In the rows, 128 means zero.
One turn moves each row of this set onto another row. After a few examples, where does it send each row asked below?
J83: [127 130 117 110 142 143  92 168 110 123 102 140 128 146 140 155 130 130
 163 142 147 105 155 166 147 153 101 134 139]
J325: [130 137 108 124 140 153  79  98  97 108 110 130 129 156 150 156 149 120
 174 149 145 144 119 135 136 120 112 149 117]
J503: [110 106 111 139  95 138 118 153 130 100 114 106 112 134 156 143 136 106
 157 172 132 151 125 108 130  98 142 135 125]
J370: [121 136 115 101 119 129 110 107  75 103 107 124  84 130 150 138 135 121
 169 151 155 131 144 136 136 132 128 156 147]
J619: [134 139 101 111 143 146 101 161 119 130 108 105 127 130 139 163 143  75
 166 177 132 113 146 142 123 108 117 143 142]
J228: [142 122 126 152 103 143  99 121  98 121 151 128 137 127 120 123 145 106
 168 162 132 151 141 129  99 116 127 134 118]
J18: [ 79 109 106 133 106 147 111 175 121 131 109  97 106 126 140 119 144 137
 168 141 146 125 139 119  96 114 124  98 106]
J473: [115 128 121 128 127 123 112 140 129  84 147 106 123 121 138 150 144 121
 136 155 174  89 168 155 135 127 118 115 163]
J98: [ 94 129 130 114 146 127  91 129 109  98 124 120 130 124 122 113 117 159
 164 156 144  91 128 177  92 115 106 125 118]
J469: [127 139  90 122 119 151 124 121 130 138 111  88 144 151 147 146 126 106
 145 142 139 146 143 154 126  94 117 106 118]
J272: [ 92  99 145 134 117 147  90 165  91 107 123 102 153 123 135 128 143 135
 163 170 159  99 120 145 105 144 111 109 124]
J591: [102 129 126 137 110 136  92 122 117 103 129 104 103 146 123 123 151 126
 179 177 106 120 132 123 130 112 154 145 106]
J870: [117 141  94 112 132 145 115 149 100 118 103  92 118 144 134 153 143  80
 160 168 126 114 141 140 128  78 110 142 138]
J393: [120 139 133 128 138 156 108 131 134  99 102 109  97 142 167 163 120 139
 149 140 125 142 114 142 117 128 109 103 122]
J517: [ 94 113 129  95 154 127 137 116 110  95 133 125 106 123 131 135 133 150
 144 133 165 119 142 152 100 141 112 116 131]
J670: [ 92 141 110 128 132 144 114 124  99 123  94 102 115 130 117 131 125  82
 157 150 170 104 175 164 104 107 126  94 140]
J749: [ 88 136 106 132 138 113  96 139 133  98 122  88 123 134 138 132 165 126
 164 151 167  87 169 169 131 113 117 106 142]
J978: [ 76 108 108 118 109 155 109 156 113 132 123 110 124 105 136 124 131 129
 159 133 161 116 140 121  88 133 121  96 103]
J125: [115 133 131 126 139 133 112 145 126  81 125 154  77 149 122 144 142 116
 169 147 145 120 169 125 130 123 135 134 141]
J538: [116 116 128 123 154 126 103 124 128 112 105 148 128 164 103 130 147 141
 174 172 151 122 150 145 126 146 148 137 124]
J278: [101 119 129 117 135 141 120 127 114 112 108 143 140 169  91 127 137 128
 156 161 145 110 160 145 124 150 155 122 120]
J633: [ 93 111 110 142 108 132  97 133 104 104 132 105 130 112 130 126 124 116
 167 163 174 107 136 141 122  60 101 120 127]
J453: [109 128 124 104 130 166 120 143 106 101  81 128 101 144 147 156  97 139
 137 148 144 120 112 135 123 129 121 115 132]
J364: [127 126 137 160  88 148  95 131  81 100 132 123 145 153 130 107 132 118
 168 151 149 140 139 155 120 107 121 113 123]
J128: [133 124  92 109 131 142 105 165 117 126  99 137 136 117 140 144 137 157
 140 150 149 115 120 136  96 148 115 128 138]
J970: [ 95 133 139 133 137 155 120 129 116 110 140  97 137 154 105 123 149 113
 158 149 158 109 159 147  86 116 128  77 118]
J309: [111 129  83 156 122 147  96  95 119 113 115 108 130 110 127 146 148 117
 140 153 163 125 123 123 107  89 121 106 122]

J503 goes to J83
J272 goes to J469
Where do these go?
J749 goes to J228
J517 goes to J633
J591 goes to J128
J278 goes to J18
J393 goes to J473
J870 goes to J538
J370 goes to J98

One turn moves each row of this set onto another row. After a few examples, where does it send each row asked below?
J327: [111 154 119 133 165 121 141 128 139 152 124 117 162 152]
J946: [126 114 128 125 152 117 117 128  97  92 138 143 164 123]
J141: [133 119 148  99 131 137 148 138 141  90 132 102 149 134]
J129: [135 127 139 108 139 159 151 109 138 146 139 140 124 124]
J448: [126 100 127 111 152 115 119 156 144 118 140 149 161 150]
J479: [106 127 110 121 134 146 173 126 121 122 122 150 141 127]
J223: [121 103 134 120 163 141 128 157 154 113 113 131 149 132]
J779: [117 106 123  99 122 121 125 130 155 127 155  92 139 142]
J22: [161 140 140 139 149 153 126 121 141 138 140 106 132 126]
J495: [128 120 126 139 110 119 140 176 114 137 130 122 153 141]
J668: [125 141 135 128  90 129 139 107 114 125 137 115 143 114]
J604: [130  92 110 140 154 104 124 137 117 121 145 126 174 141]
J902: [117 113 116 110 129 135 101 133 143 160 151 116 144 110]
J571: [127 136 128 144 168 136 120 117 116 134 115 140 176 126]
J765: [125 143 134 116  96 114 128 140 138 129 166 123 142 117]
J53: [118 138 113 132 142 113 116 118  96 156 155 137 145 130]
J245: [134 117 119 121 147  78 126 108 123 142 137 118 134 128]
J755: [139 113 127 106 136 156 129 125 156 115 106 117 142 143]
J624: [126 151 128 120 127 135 150 129 156 145 129  90 136 114]
J803: [119 123 117 139  93 126 131 166 119 122 141 125 151 130]
J201: [126 131 129 123 150 135 107 123  86  99 138 131 155 132]
J638: [121 134 120 158 131  84 121 146 126 128 139 112 145 129]
J118: [155 114 135 121 130 113 100 151 137 145 136 107 160 131]
J861: [112 141 123 148 122 128 158 104 103 119 151 114 143 124]
J555: [131 123 137  95 130 120 156 129 140  99 138  94 161 117]
J105: [128 123 108 116 185 131 140 110 140 128 128 123 134 138]
J342: [117 125  94 115 138 145 157 131 135 120 128 154 129 119]
J3: [100 146 138 140 155 134 156 120 104 132 125 131 133 118]

J604 goes to J3
J495 goes to J201
Where do these go?
J946 goes to J479
J448 goes to J861
J624 goes to J118
J571 goes to J129
J327 goes to J22

One turn moves each row of this set onto another row. After a few examples, where does it send each row asked below?
J443: [150 106 143 101 140 127  98 134 126 143 143 135 158 134 132 125]
J214: [121 124 157 109 138 143 136 139 111 168 120 135 153 125 116 132]
J86: [135 134 142 108 107 138 114 130 123 148 149 113 171 112 138 118]
J192: [126 157 119 137 126 135 131 130 162 119 115 141 107 109 101 118]
J114: [133 119 148 105 133 120 102 147 104 131 135 128 146 124 167 131]
J344: [130 122 139 101 128 129 100 126 109 150 147 127 159 132 151 125]
J200: [120 155 118 151 120 127 141 125 143 102 118 129  93 125 131 126]
J602: [123 154 119 138 125 120 132 135 151 113 107 132  92 105 122 121]
J570: [142 120 157  93 144 144 104 147 122 130 140 140 153 116 130 135]
J944: [134 116 153  85 146 128 106 140 110 129 133 123 132 112 146 138]
J522: [118 155 103 151 110 116 125 116 150 135 120 131 114 125 126 108]
J385: [127 144 107 169 128 146 142 127 144 121 129 130 109 128 114 121]
J795: [113 163 112 150 111 117 130 132 142 120 112 132 104 113 139 115]
J455: [142 109 154 117 147 135 111 119 125 110 122 131 168 147 125 127]
J263: [126 140 103 167 127 137 142 122 140 124 127 123 103 129 121 120]
J500: [119 112 148 109 136 120 135 130 102 172 115 120 137 129 133 130]
J387: [127 150 109 157 115 129 135 111 153 118 128 134 112 140 118 116]
J9: [126 142 110 165 131 140 145 133 140 113 122 126  97 121 121 126]
J805: [127 113 158 104 151 126 117 120 106 102 111 114 140 131 145 136]
J183: [120 126 153 121 136 130 113 122 100 109 119 122 161 142 159 129]
J386: [117 157 110 157 112 127 137 115 142 113 125 129 105 134 133 119]
J927: [126 142 109 159 133 146 145 124 144 120 126 126  99 122 109 124]
J919: [125 117 145 111 138 132 111  99 110 125 127 118 165 150 137 123]
J697: [120 126 162 122 135 134 137 160 102 153 112 138 149 122 140 136]
J850: [161 103 142 100 125 119 112 131 139 139 137 109 150 114 120 119]
J932: [127 125 164 101 151 149 117 121 116 105 120 127 156 129 124 136]
J249: [137 107 152 132 135 119 130 154 113 160 113 140 156 138 134 127]
J300: [118 148 107 164 126 143 144 126 135 120 126 123 100 123 125 124]
J868: [150 128 160 107 122 140 118 161 131 120 135 123 158  98 133 128]
J766: [126 153 122 144 126 137 141 123 153 102 120 133  95 122 112 127]
J23: [132 150 109 152 117 125 125 126 165 129 119 144 120 125 107 109]
J409: [150 113 143 120 112 108 112 150 120 129 132 109 153 114 161 119]
J28: [132 151 117 152 122 139 138 119 159 109 125 140 110 133 106 121]
J485: [138  99 156 112 147 116 134 148 115 156 106 129 132 126 123 133]
J560: [134 125 148  88 122 126 120 131 116 134 134  97 134  94 142 128]

J570 goes to J944
J385 goes to J927
J192 goes to J602
Where do these go?
J409 goes to J86
J386 goes to J387
J500 goes to J249
J919 goes to J455

One turn moves each row of this set onto another row. After a few examples, where does it send each row asked below?
J2: [123 139 110  95 134 105 107  99 115 138 110 137 131 145 147 115 133 155
 111]
J694: [110 122 128 127 115 137 122 134 146 152 125 123  98 164  90 135 160 106
 133]
J950: [131 133 125 133 100 138 130 117 135 118 108 119 142 133 126 123 103  90
 120]
J976: [114 130 120 133 160 121 122 107 159 122 143 145 110 159 143  94 152 152
 126]
J705: [106 130 116 150 120 156 147 112 152 123 130 112 134 145 120 135 123  91
 108]
J998: [110 163 110 114 138 127 122 133 141 145 125 146 126 174  97 124 137 147
 134]
J308: [100 135 164 144 136 111 124 137 145 154 142 141 129 144 119 128 107  88
  98]
J973: [115 122 121 128 150 114 123 105 167 121 143 155 115 147 136  96 144 159
 117]
J885: [116 156 110 114 137 122 125 139 153 148 138 154 133 162  98 123 130 155
 129]
J93: [119 136 106  93 131 105 114 101 126 143 118 144 136 139 136 125 130 162
 100]
J747: [124  93 127 133 137 125 118 119 144 144 147 112  99 141 148 115 169 114
 125]
J334: [134 119 118 144 127 140 137 120 141 125 141 106 143 127 159 119 115  95
 116]
J411: [105 132 159 130 131 104 119 128 128 159 133 135 135 135 133 134 103  91
  88]
J414: [100 119 167 143 142 105 122 119 145 148 142 137 125 133 141 122 113  91
  88]
J778: [139 112 128 101 102 110 103 124 112 151 110 116 114 137 127 125 145 112
 128]

J2 goes to J998
J705 goes to J334
Where do these go?
J694 goes to J747
J411 goes to J308
J973 goes to J93

One turn moves each row of this set onto another row. After a few examples, where does it send each row asked below?
J436: [127 102 175 118 136 137 143 124  88 128 102 130 113 127 142 120 116 119
 114 157 121 109 128 142]
J821: [136  86 122 110 121 120 103 133 109 129 105 128 115 130 126 117 126 123
 106 173 114 100 134 133]
J940: [ 96 137 140 118 149 135 137  95 136 113 114 140 127 106 142 115 149 133
 140 104 134 125 111 155]
J822: [119 100 158 133 154 128 118 132  82 127 114 130 150 115 147 113 112 114
 139 149 104 130 140 152]
J275: [161 140 117 144 106  96 155 107 101 117 135 110 138 109 131 130 113 144
 107 136 127 132 105 109]
J530: [132  86 120 112 139 115  92 130 107 129 102 132 155 109 127 124 126 119
 115 170 115 119 135 140]
J853: [119  95 166 119 142 126 138 134  81 130 103 124 128 120 150 127 112 114
 134 145 121 124 150 153]
J346: [177 141 134 131 128 102 140 101 100 107 126 103 131  94 143 132 103 132
 109 121 114 136 103 119]
J421: [101 132 121 130 154 134 123 111 147 117 130 145 132 108 131 116 150 135
 152 107 132 123 121 155]
J498: [171 124 107 140 119  92 133 128 107 108 145 101 108 111 148 140  98 133
 123 118 119 128 121 124]
J963: [175 133 125 137 121  91 132 109  99 112 136  93 116 110 145 137  99 129
 116 117 112 130 109 124]
J190: [102 142 139 105 143 131 136  82 123 115  96 126 120 104 138 117 139 131
 125  97 135 119 123 157]
J32: [175 141 124 129 133 113 148 112 108  97 126 120 139  80 144 131 107 137
 109 127 122 139 108 114]
J446: [110 131 126 101 122 112 116  83 135 127 100 110 105 125 130 114 154 131
 132 105 123 114 124 154]
J423: [137  93 118 127 138 129  95 141 110 124 118 142 135 120 124 104 125 125
 120 173 103 109 137 133]
J816: [132 104 142 139 153 143 112 140 101 121 124 150 145 114 131  99 120 123
 130 165 101 117 134 137]
J606: [108 125  96 127 146 116  95 110 143 125 128 126 121 119 119 122 138 132
 143 103 127 110 134 159]
J645: [125  95 136 129 152 122  94 130  95 126 113 134 164 109 136 112 118 116
 129 161 101 127 133 145]
J438: [157 137 110 150 104  91 147 110  99 117 142 108 135 116 135 127 110 142
 111 134 121 131 106 110]
J88: [100 136 142 104 132 124 134  82 131 118  99 123 114 115 142 115 150 131
 131 103 130 121 113 154]
J695: [169 124  96 137 124 104 141 139 115  99 145 118 117  97 150 139 103 138
 124 123 127 132 126 119]
J797: [116 128 106 112 133 108  97  92 137 132 111 109 110 125 116 124 141 130
 131 102 125 106 133 158]
J343: [154 135 104 154 105  94 149 120  98 114 147 112 131 115 139 124 108 144
 119 132 120 133 114 111]
J832: [115 127 106 113 127 110 102  98 145 130 115 115 110 128 119 115 155 134
 144 108 121 112 133 154]
J842: [132  91 151 106 121 123 127 125  98 132  97 122 103 134 135 125 121 120
 104 164 123 101 130 138]
J690: [126  86 150 101 130 119 135 134  94 132  92 121 120 120 142 139 119 117
 120 154 135 116 151 147]
J219: [112 137 129 100 131 116 117  79 127 127  94 109 110 117 125 121 140 129
 122  99 129 111 128 157]
J176: [111 127 105 127 143 121 105 112 152 125 130 132 123 119 120 116 153 135
 153 109 125 116 131 154]
J724: [132  82 128  98 128 114 112 133 107 132  91 125 134 114 130 138 126 120
 110 167 132 113 144 141]
J329: [ 98 131 106 132 157 132 113 114 139 114 130 143 131 105 132 118 136 134
 146 101 132 119 130 159]
J372: [ 95 139 128 120 156 140 134 101 130 109 113 143 130  97 141 115 136 133
 137  98 136 124 124 158]
J657: [155 137 105 152 108 101 159 125 100 111 147 118 132 110 140 124 109 146
 122 132 125 136 122 111]
J702: [161 142 118 143 109 103 165 113 102 113 134 117 138 104 133 130 113 146
 109 136 132 135 113 108]
J509: [127 108 171 134 153 147 136 132  90 123 116 144 134 118 139 107 116 120
 127 157 110 118 130 142]
J584: [171 132 105 132 131 114 149 131 116  93 136 128 133  81 148 134 107 140
 117 127 129 138 120 114]
J127: [158 140 112 147 110 106 167 121 101 111 140 121 136 104 137 126 112 147
 117 133 131 136 121 108]

J343 goes to J438
J584 goes to J695
Where do these go?
J421 goes to J176
J822 goes to J645
J219 goes to J190
J821 goes to J842

One turn moves each row of this set onto another row. After a few examples, where does it send each row asked below?
J691: [104 138 144 124 126 142 146 124 124 102 124 117 120 120 150 161  93 118
 124 149 131 140 104]
J65: [104 141 144 138 108 154 140 137 117 126 136 128 112 127 154 165 111 132
 152 151 137 149 145]
J516: [141 113 144 142 132 134 139 137  99 135 161 145 102 141 133 139 115 158
 170 125 122 124 125]
J290: [115 110 146 148 124 134 127 133 140 116 131 144 144 118 142 110 126 136
 101 174 151  98 129]
J696: [126  91 126 143 120 128 133 158 102 129 151 149  96 132 117 143 157 157
 122 138 111 119  76]
J523: [ 98 101 127 151  99 142 125 163 126 130 133 147 116 120 131 140 168 143
  95 174 135 121 106]
J912: [124 102 105 143 144 128 161  98 114 109 140 120 124 135 149 142 150 100
 131 157 116  93 110]
J968: [ 95 120 124 133 104 145 140 155 110 119 131 128  96 123 134 178 142 134
 117 150 117 150  83]
J193: [146 103 145 135 150 119 140 126 109 114 151 142 115 134 126 122 106 150
 136 128 119 104  88]
J895: [162  87 119 149 143 131 116 133  98 129 141 139 106 124 131 139 142 123
 147 117 103 105 101]
J833: [145 118 143 133 128 128 117 149 107 109 175 161 113 106 121 112 151 142
 149 141 108 143 109]
J609: [122 102 106 145 142 128 160  98 117 110 138 121 127 134 150 140 153  99
 127 162 120  90 115]
J338: [118 129 143 139 108 141 111 153 128 107 157 157 130  93 135 114 159 127
 127 171 128 148 135]
J261: [120 106 106 143 141 130 161  98 116 108 136 118 126 133 151 145 150  97
 129 161 118  95 113]
J948: [119 143 142 123 115 142 125 146 113  98 157 141 111  99 137 146 136 121
 147 148 110 173 112]
J217: [121 112 146 157 112 144 124 145 126 140 148 153 128 129 142 119 138 152
 138 164 149 109 160]
J375: [121 123 119 138 120 153 122 130 112 115 114 113 109 110 155 180 128  91
 136 137 114 142 116]
J368: [130  96 121 161 117 147 103 140 130 130 121 140 134 108 147 130 160 108
 112 164 134 101 141]

J912 goes to J609
J696 goes to J523
Where do these go?
J833 goes to J338
J516 goes to J217
J691 goes to J193
J895 goes to J368

